(in the rows, 128 means zero)
Each path below is one point turned by a fixed rotation once a step. After each direction that follows a path, write how fast that rotation turns it, in degrees a step (0 if it stays still).
Each turn is a multiple of 5 degrees from 10 to 175, or 0.
Each row of a path follows its step; steps can be skipped.
Path 1:
step 0: 119,114,109,124,117,139,122,100,113,129,113,131,127,135,119,137,137,150,130,119,111,109,128,124,147,134,142,132,155,155,144,132,140,146,142,126,125,112,126,125,117,130,126,102,134,107,155,146,136,106
step 1: 135,134,119,128,123,141,123,142,141,135,122,133,140,150,128,153,132,140,141,129,116,112,141,115,110,152,151,129,150,129,109,132,106,153,117,115,141,128,130,144,165,104,124,121,134,116,136,116,134,130
step 2: 147,124,129,141,113,116,124,160,144,122,131,126,150,123,126,117,129,123,119,122,147,142,120,125,114,130,150,115,132,143,120,137,106,144,122,127,95,147,122,127,142,138,96,133,103,135,124,136,131,146
step 3: 105,122,132,132,123,124,133,140,101,114,127,133,136,114,96,114,113,110,114,119,147,134,153,128,129,116,121,160,135,124,138,142,144,134,124,124,118,125,152,125,123,133,95,117,117,152,119,132,133,125
step 4: 100,129,119,142,118,139,129,124,109,116,122,151,96,135,128,133,135,136,129,128,114,136,145,142,112,139,129,149,135,101,128,128,116,117,133,137,163,147,130,115,103,121,129,142,116,150,128,117,138,136
step 5: 145,105,129,147,121,128,120,102,129,131,123,122,106,138,135,132,140,141,114,143,123,95,133,150,129,131,143,120,151,119,138,120,129,134,140,166,110,144,111,129,122,144,147,140,119,134,140,127,113,133
step 6: 147,113,127,109,113,132,129,121,136,154,133,113,106,129,114,123,119,112,109,138,126,112,147,123,148,119,127,130,156,121,114,125,127,144,133,113,121,132,141,146,148,135,131,119,152,93,117,116,128,140
step 7: 131,135,125,133,125,120,151,162,142,125,126,123,113,122,124,111,122,143,112,116,126,158,141,113,154,125,130,111,124,140,114,114,111,142,130,116,162,147,110,151,137,123,116,127,139,122,128,139,135,135
step 8: 103,133,131,134,151,125,132,142,130,125,126,102,131,120,127,111,126,130,125,114,140,120,114,145,157,142,141,122,123,128,143,143,122,150,123,134,139,112,129,131,132,142,99,145,122,159,152,144,119,106
step 9: 113,133,136,109,120,120,117,121,118,133,118,136,131,120,129,107,126,129,157,136,104,127,130,126,121,155,140,138,130,108,149,158,122,130,159,129,135,115,156,115,128,130,106,139,131,123,138,101,116,131
134,126,126,128,128,128,132,126,124,128,131,135,131,130,129,118,134,121,131,125,133,121,127,136,129,124,128,128,129,127,129,124,124,126,133,124,121,123,131,132,127,131,123,133,125,123,131,130,125,122 | 120
134,123,131,133,130,135,123,122,129,129,130,128,122,132,132,131,129,134,128,123,129,127,131,122,125,130,126,127,125,128,132,129,125,130,129,125,124,123,133,129,132,129,132,126,123,125,137,120,124,136 | 80
Path 2:
step 0: 143,115,128,138,107,114,143,148,120,134,130,121,141,117,109,126,111,104,124,94,102,125,141,116,125,135,108,129,138,116,140,132,145,124,135,137,138,124,135,122,108,124,146,127,127,123,111,132,126,109
step 1: 124,115,118,142,135,109,134,126,120,108,119,118,137,112,100,130,107,120,138,145,137,153,126,99,121,136,112,106,115,132,121,154,131,117,122,127,121,142,136,121,129,133,128,119,142,119,131,147,142,141
step 2: 131,105,130,120,144,128,136,145,143,125,119,145,129,126,105,133,144,116,106,107,131,139,138,118,110,145,129,143,133,112,138,137,137,124,127,133,117,130,116,116,139,126,152,140,146,119,120,150,146,105
step 3: 124,115,116,137,117,108,122,145,110,137,120,138,153,115,115,107,117,112,158,126,112,130,119,111,121,136,115,118,136,122,138,127,150,133,144,127,129,109,125,100,120,143,132,136,123,125,134,139,142,122
step 4: 124,99,132,131,152,129,122,134,115,114,114,129,136,148,116,142,102,115,128,122,130,146,146,125,115,133,120,130,119,128,119,149,140,123,133,127,132,134,120,135,111,137,126,121,164,142,135,155,141,132
step 5: 114,97,114,110,146,131,129,134,140,132,123,138,143,129,120,116,159,127,132,111,143,142,130,109,127,149,114,112,110,125,140,115,152,127,133,117,126,131,124,108,133,139,125,136,130,129,109,128,146,113
step 6: 121,115,114,142,137,114,122,138,117,130,113,132,129,143,124,123,108,103,139,118,133,118,118,123,126,116,108,123,129,121,123,128,159,146,142,129,136,98,112,141,112,137,153,138,142,115,128,126,127,110
step 7: 126,110,132,106,142,115,123,104,123,130,124,127,140,131,120,138,120,114,135,120,124,156,128,131,118,136,96,108,105,154,136,124,138,122,138,145,140,131,113,125,127,123,114,110,154,129,133,134,139,126
step 8: 124,111,122,115,130,126,133,139,139,136,111,142,134,129,125,121,129,127,112,108,144,122,112,113,108,142,106,115,108,104,114,121,157,111,113,117,129,120,124,147,132,126,143,115,131,139,110,125,131,111
step 9: 136,124,105,133,126,116,129,127,119,150,138,96,129,140,121,126,119,101,141,130,119,134,122,114,119,136,106,115,115,142,135,132,140,122,121,148,143,114,114,128,126,142,146,134,127,108,124,129,134,97
123,130,124,130,131,125,135,127,131,133,127,122,126,120,125,128,126,132,136,128,126,130,131,130,123,129,130,135,135,121,129,129,126,120,125,132,127,131,125,129,129,130,133,125,125,129,131,128,138,130 | 40
123,126,132,123,131,127,128,136,132,127,137,128,127,127,126,129,128,124,129,130,129,132,128,128,125,132,134,133,123,137,136,122,123,129,133,133,129,127,131,131,124,126,135,123,128,133,124,130,125,127 | 145
129,125,127,131,130,132,126,129,131,127,130,131,119,129,125,131,132,126,125,125,133,126,123,125,123,132,134,129,130,126,129,124,133,131,126,124,131,131,127,126,138,139,129,123,121,124,131,126,126,121 | 115
127,133,131,122,127,122,123,125,132,126,123,137,124,120,127,128,128,125,125,129,128,127,122,133,128,123,127,131,129,129,130,126,127,132,131,133,122,121,121,123,132,126,130,126,132,122,136,130,130,130 | 85
122,128,124,133,130,132,126,131,130,133,127,127,122,133,123,133,129,126,133,136,129,133,131,133,126,126,126,130,126,129,126,134,124,125,125,130,126,126,126,128,128,125,120,128,133,123,132,133,119,119 | 140
